In the data rows, zero lies at 7.5, halfway between 7 and 8.
The same things were measured in two ways. The second way is not exact.
First some of them both ways: the first way, then the second way, then a blank line.
 9  8  3 13  7  7  9  5  9  9  2 10 10  7
 4 10 12  7  5  5 12  5  7 13 11  6  8 15

 7  5 14  5 10  5 10  9  9  7 11  5  9  7
 9  6  6  7  9  7 10 12 10  5  6  6  6  1

 7 10  2  7  5 10  8  4 10 11  4 11  8  9
 8 11 13  8  5  4  7  5  7 11  9  9 10 15

11  3 10  8  8 10  6  6  8  3 11  6 11 11
 3  4 11  8  9  6 10  7  2  7  4  7  7  2

 8  2 12  6  9  3  9  6  8  5  9  5 10  9
 5  4  7  8  7  7  9 10  9  6  7  1  7  1

 6  8  6  8  2  3  8  8  8 12  6 12  5  9
 9  9  6  7  2  3  7 14  8 10 10  7  9 12

 8  7 15  4 10  6  7  7  7  6  8  4  9  9
 6  7  6  8 10  8  5  7 10  4  5  3  4  1

 5 10  8  5 11  8  4 11  4  7 10  5  8  4
 8  6  3 10 11 14  5  5 11  2  5  9  7  5

 7 12  2 10  6  9  9  5  8 11  2  8  7  7
 8 12 10  8  7  7  6  3  9 11 12  9  7 15

 9  9 13  5 11 10  6 11  7  5 11  5  6  7
10  7  6  7 12 11  5  8  7  4  4 11  4  0

 8  5 13  5  9  9  6 10  7  4 12  3  8  8
 7  5  6  9 11 11  7 10  6  4  4  8  5  0

 8  9  0  8  6  7  6  5  9 13  7 10  8  6
 7  9  7  8  7  4 10  6  6  8 10  9  9 14

 6  6  4 13  3  4 10  8  6  7  6 11  7  7
 5  6  8  5  3  6 10 10  6 11 11  7 10 13

Here are 12 more, measured the second way only, each followed by its number:
 9  6  8 11 11 11  6  6  4  5  2 12  7  1 0
 8  7 11  6  6  6 11  9  4 10  8  7  6  6 1
 7 11  8  7  3  7  8  7  8  9  9  8  7 15 2
 7 10  7  8 10  9  1  0  9  9  9  9  6 11 3
 5  6 12  9  7  6  9 10  8  9  4  4  9  1 4
 6  4 10  9  7  9  7  8  4  6  2  6  7  0 5
 8  6  4  7 10  8  8 11 12  5  7  5  6  2 6
 9  8  5  5  3  4  7 11  8  9 11  6 11 11 7
 7 11  9  8  6  4  6  8  6 10  9  8  9 12 8
 5  5  4 11 11  8  7  8  8  1  2  5  6  0 9
 9  6  5  7 11 11  9 10 10  4  5  6  5  0 10
10  9  2  7 12 12  5  5  8  3  6  8  3  2 11
Some of them follow, measured the first way. Which numbered row above is each one? Its number follows it:
 8  5 15  5 10  4  9  9  7  8 10  4  9  8 6
 8  8  1  7  5  7  5  5  9 12  5 10  6 10 8
 8 12  7  5  8 12  9  5  2  7  5  3  8  9 3
10 10 11  4 10  8  4 10  7  6  8  3  6  3 11
Here are 12 more, measured the second way only, each followed by its number:
 9  9  5  9 10 14  5  3  8  4  6 11  4  6 0
 6  9  9  6  4  4  7  7  7 12 12  9 10 15 1
11  8  3  8 12 13  4  5  7  3  6 10  4  3 2
 7  8 11  5  7 11 11  1 10  9  8  8  9 14 3
 7  8  5  6 12 10  7  9 12  6  9  5  4  3 4
 7  6 10 12  7  2  8  6  9 10  7  2 11  8 5
 8  9  8  7  3  4  7 11  9 11 11  8 10 14 6
 9  3  6  6 10  9  8 10  3  7  6 10  8  1 7
8 6 9 6 8 8 6 4 0 7 4 8 8 2 8
 9  8  6  9 11 13  6  3  8  4  5 12  6  7 9
 7  5 11  7 10 11  7  4  3  7  5  9  8  1 10
10  9  8  7  3  5  6 11  6 11 11  9  9 13 11
Some of them follow, measured the first way. Which numbered row above is each one? Its number follows it:
 7  8  2 12  3  8 10  6  6  9  4 10  6  9 1
 9 11  1  7 10  7  7  7 12  8  6  8 12  6 3
10  3 11  8 10  9  9  8  6  4 12  6  7  8 7
10  8  6  5 10 11  5  6  9  2 11  6  7  9 10
Here are 12 more, measured the second way only, each followed by its number:
10 11  7  8  5  4  6 11  7 11 10  9 11 15 0
 7  9  8  5  2  6  8  9  8 12 13  7  8 15 1
 6  7  8  7  3  6 11  8  8  9  9 10  9 14 2
11  8  2  5  9 13  7  6  9  3  8  9  5  5 3
 5  8 12  5  4  6 10  2  6 12 10  8  8 15 4
 7  3  4  7 12 10  6  6  6  3  5  8  7  0 5
 6  7  4  9 13  9  6  9  8  5  5  8  4  1 6
8 4 4 8 9 6 7 9 8 3 7 5 7 2 7
11  7  2  4 12 13  5  6  7  4  9 10  5  4 8
 8 10  9  5  4  6  9 10  9 14 12  8  9 14 9
 8  6 10  5  8  6  8  9  5  9  7  4  8  2 10
 7 10 12  7  6  5 10  4  5 12  9  9  9 13 11
Some of them follow, measured the first way. Which numbered row above is each one? Its number follows it:
 9  9 11  4  9  7  8 11  6  5  9  3  7  2 3
 8  6 15  5 10  6 10  7  5  6 11  6  9  6 7
10  7 13  7 10  9  5 11  5  7 10  3  8 10 6
11  4 11  5 10  6 11  5 11  4  9  7  8 10 10
Here are 12 more, measured the second way only, each followed by its number:
 4  4 11 14  8  5 10  8  7  6  0  4  9  1 0
 7  5  3  9 10  9  8  9 10  2  6  6  5  4 1
 7  9  9  8  4  4  7 11  8 13 10  7 10 14 2
 9  9  8  8  5  3  6  8  9 11 12  9 10 15 3
 6  8  9 10  4  2  7  7 11  9  8  2 12 10 4
 8  5  5 10 12 11  7  9  7  4  4 10  5  0 5
 8 11  8 10  4  3  7  9 10 11 11  6 11 13 6
 7  9  8  2  5  4 12 10  6  7 10  6  7  9 7
 7 12  9  6  5 10  9  9  9 10 11 11  5 15 8
 6  6 12  6  2  4  7  4  9 10  8  6 11 14 9
 9  7  8  9  4  4 12 10  7 10  9  7 10 14 10
10  6  6  8 10 12  6  8  3  5  4 10  7  0 11
Some of them follow, measured the first way. Which numbered row above is each one? Its number follows it:
 6  9  5  6  8  3  7  3  8 12  5 12  9 10 4
 5  8  2  9  4  7 11  6  6 13  5 10  7  8 3
 5  7  4 12  6  6  9  8  9 11  4 12  7  4 10
 7  6 11  7 11  9  4  9  6  6 13  3  6  8 5
